In the rows, zero is written as 128.
One turn moves each row of this set onto another row. After a few examples, where does it send each row asked below?
puda: 168, 118, 151, 95, 133, 116, 130, 165, 99, 114, 123, 164, 69
pim: 101, 124, 93, 190, 120, 91, 131, 108, 141, 139, 123, 121, 153
kado: 171, 152, 110, 76, 127, 143, 108, 140, 116, 128, 115, 174, 145
guza: 85, 119, 113, 193, 133, 114, 143, 111, 133, 135, 112, 133, 157
kovo: 187, 157, 78, 111, 90, 129, 118, 150, 136, 110, 153, 146, 125
felus: 150, 104, 176, 118, 145, 137, 164, 159, 131, 130, 140, 129, 62
fom: 153, 107, 174, 97, 153, 132, 146, 158, 110, 127, 118, 154, 72
kizub: 180, 115, 113, 149, 75, 115, 124, 142, 181, 142, 161, 109, 97
gek: 141, 158, 136, 107, 118, 116, 144, 150, 123, 139, 190, 91, 73
belek: 127, 157, 164, 71, 156, 129, 133, 143, 102, 156, 153, 122, 93
dak: 126, 151, 162, 95, 145, 132, 151, 143, 123, 156, 174, 93, 82
dunak: 151, 167, 121, 91, 114, 102, 118, 154, 100, 130, 177, 116, 76
kos: 166, 121, 139, 82, 123, 122, 83, 134, 129, 156, 94, 173, 134
nutu: 151, 105, 160, 141, 116, 147, 149, 130, 192, 168, 145, 99, 109
suson: 142, 106, 177, 100, 145, 153, 125, 125, 160, 180, 104, 135, 133
naki: 143, 168, 139, 70, 137, 111, 114, 147, 88, 141, 154, 133, 91
Daz: 89, 121, 109, 186, 139, 101, 136, 105, 141, 152, 114, 121, 157
Mig: 175, 117, 138, 117, 113, 109, 138, 167, 113, 105, 145, 145, 55
razas: 101, 128, 89, 189, 115, 96, 123, 117, 120, 122, 114, 144, 156
fovet: 98, 130, 97, 167, 131, 90, 113, 110, 120, 145, 101, 146, 162
kiror: 105, 129, 84, 181, 116, 81, 114, 110, 126, 138, 114, 135, 155
Dakoz: 86, 122, 114, 177, 141, 113, 131, 110, 120, 137, 99, 145, 166
Zin: 141, 136, 151, 81, 159, 176, 144, 131, 140, 152, 115, 149, 148
vanat: 192, 129, 101, 113, 81, 102, 84, 145, 140, 136, 130, 156, 113
Tafel: 96, 122, 99, 198, 119, 104, 137, 114, 132, 127, 121, 130, 153
Popu: 173, 139, 102, 137, 97, 149, 161, 145, 174, 124, 175, 106, 114
rop: 146, 129, 146, 119, 140, 179, 174, 134, 175, 148, 151, 104, 129
Diz: 89, 124, 111, 170, 142, 101, 124, 103, 130, 154, 102, 133, 163
totov: 97, 128, 99, 177, 127, 101, 120, 113, 112, 128, 101, 154, 162
Gufu: 165, 110, 150, 130, 120, 122, 162, 166, 131, 114, 155, 125, 51

Mig -> felus
nutu -> kos
fovet -> pim
Where do these go?
dak -> naki
kovo -> rop
guza -> totov

One turn moves each row of this set onto another row. After a few examples, where does it send each row asked below?
reka: 171, 121, 146, 118, 178, 113, 107, 85, 161, 188, 137, 146, 148, 177, 86, 121, 70, 182, 170, 158, 157, 132, 140, 103, 134, 133, 108, 141, 129, 147
gol: 140, 72, 142, 193, 73, 130, 138, 100, 95, 136, 137, 139, 128, 132, 128, 225, 147, 121, 145, 80, 41, 122, 118, 45, 126, 89, 129, 150, 132, 152
kituv: 204, 119, 130, 142, 118, 99, 148, 70, 132, 165, 151, 155, 165, 191, 83, 161, 99, 170, 138, 147, 81, 184, 60, 100, 160, 106, 104, 138, 151, 165
nufa: 144, 95, 151, 182, 47, 149, 115, 90, 75, 167, 129, 139, 118, 166, 105, 191, 126, 167, 160, 93, 23, 152, 110, 99, 153, 115, 153, 137, 127, 145
matiz: 126, 108, 160, 169, 109, 108, 122, 82, 117, 168, 101, 137, 121, 145, 178, 175, 144, 92, 171, 56, 111, 89, 186, 63, 132, 144, 144, 129, 132, 118
tiguv: 153, 114, 116, 145, 108, 97, 123, 64, 129, 161, 122, 133, 182, 177, 79, 122, 80, 168, 165, 152, 112, 147, 104, 146, 147, 120, 149, 120, 142, 136
bifu: 113, 98, 136, 179, 76, 119, 133, 52, 91, 143, 129, 143, 124, 138, 168, 179, 133, 95, 164, 67, 50, 119, 162, 79, 143, 120, 137, 133, 146, 131
dul: 151, 102, 139, 144, 113, 104, 133, 43, 131, 145, 163, 126, 180, 159, 97, 140, 77, 184, 176, 144, 123, 172, 102, 58, 150, 122, 134, 167, 176, 173
Rigip: 139, 84, 132, 187, 57, 144, 128, 85, 88, 138, 151, 127, 128, 116, 116, 191, 128, 104, 143, 106, 57, 150, 94, 60, 151, 100, 142, 124, 154, 153
fev: 178, 131, 156, 112, 196, 87, 118, 109, 171, 187, 152, 149, 107, 169, 91, 145, 106, 164, 128, 146, 155, 130, 111, 80, 139, 127, 84, 147, 128, 176
bil: 153, 115, 194, 115, 134, 90, 128, 120, 144, 183, 102, 170, 80, 198, 138, 180, 161, 136, 103, 75, 79, 83, 142, 111, 153, 130, 101, 119, 94, 163
moz: 162, 77, 186, 190, 116, 113, 139, 122, 113, 158, 128, 153, 115, 138, 138, 232, 159, 128, 142, 75, 88, 95, 129, 7, 121, 106, 119, 167, 127, 149
Rifoz: 131, 97, 162, 169, 63, 121, 124, 89, 96, 157, 106, 151, 115, 174, 136, 199, 149, 151, 148, 67, 4, 119, 133, 104, 150, 117, 143, 127, 113, 154
logu: 179, 122, 160, 112, 189, 112, 105, 122, 166, 198, 127, 132, 124, 175, 92, 125, 100, 162, 152, 150, 156, 127, 125, 102, 119, 136, 108, 119, 113, 172
Boz: 169, 80, 195, 157, 145, 117, 128, 128, 115, 172, 144, 153, 100, 160, 124, 223, 140, 161, 144, 80, 120, 95, 151, 18, 103, 103, 101, 192, 111, 164
kez: 167, 125, 161, 121, 194, 105, 110, 98, 154, 199, 150, 140, 117, 175, 99, 132, 90, 186, 166, 142, 167, 128, 144, 77, 120, 141, 98, 165, 129, 160
munin: 198, 127, 151, 109, 177, 108, 112, 103, 174, 184, 134, 151, 142, 181, 82, 135, 87, 173, 145, 159, 136, 146, 105, 100, 145, 122, 96, 119, 121, 175
rupun: 139, 98, 163, 135, 139, 127, 116, 103, 128, 174, 110, 126, 119, 148, 167, 157, 129, 87, 168, 78, 151, 88, 193, 74, 101, 136, 130, 117, 116, 139
Sof: 175, 122, 148, 112, 177, 98, 116, 87, 174, 171, 157, 147, 140, 166, 83, 146, 79, 184, 149, 155, 158, 142, 117, 64, 150, 123, 91, 159, 140, 171
gopa: 116, 118, 135, 178, 57, 114, 122, 39, 80, 149, 147, 151, 108, 142, 136, 168, 117, 125, 148, 87, 50, 141, 134, 98, 181, 126, 146, 141, 157, 130
kasa: 148, 101, 193, 155, 97, 104, 132, 123, 131, 187, 83, 162, 98, 192, 142, 197, 173, 140, 129, 65, 43, 89, 133, 96, 151, 136, 126, 118, 100, 139

kez -> fev
munin -> reka
Where do these go?
gol -> Rifoz
bil -> rupun
nufa -> gopa
kasa -> matiz
tiguv -> dul

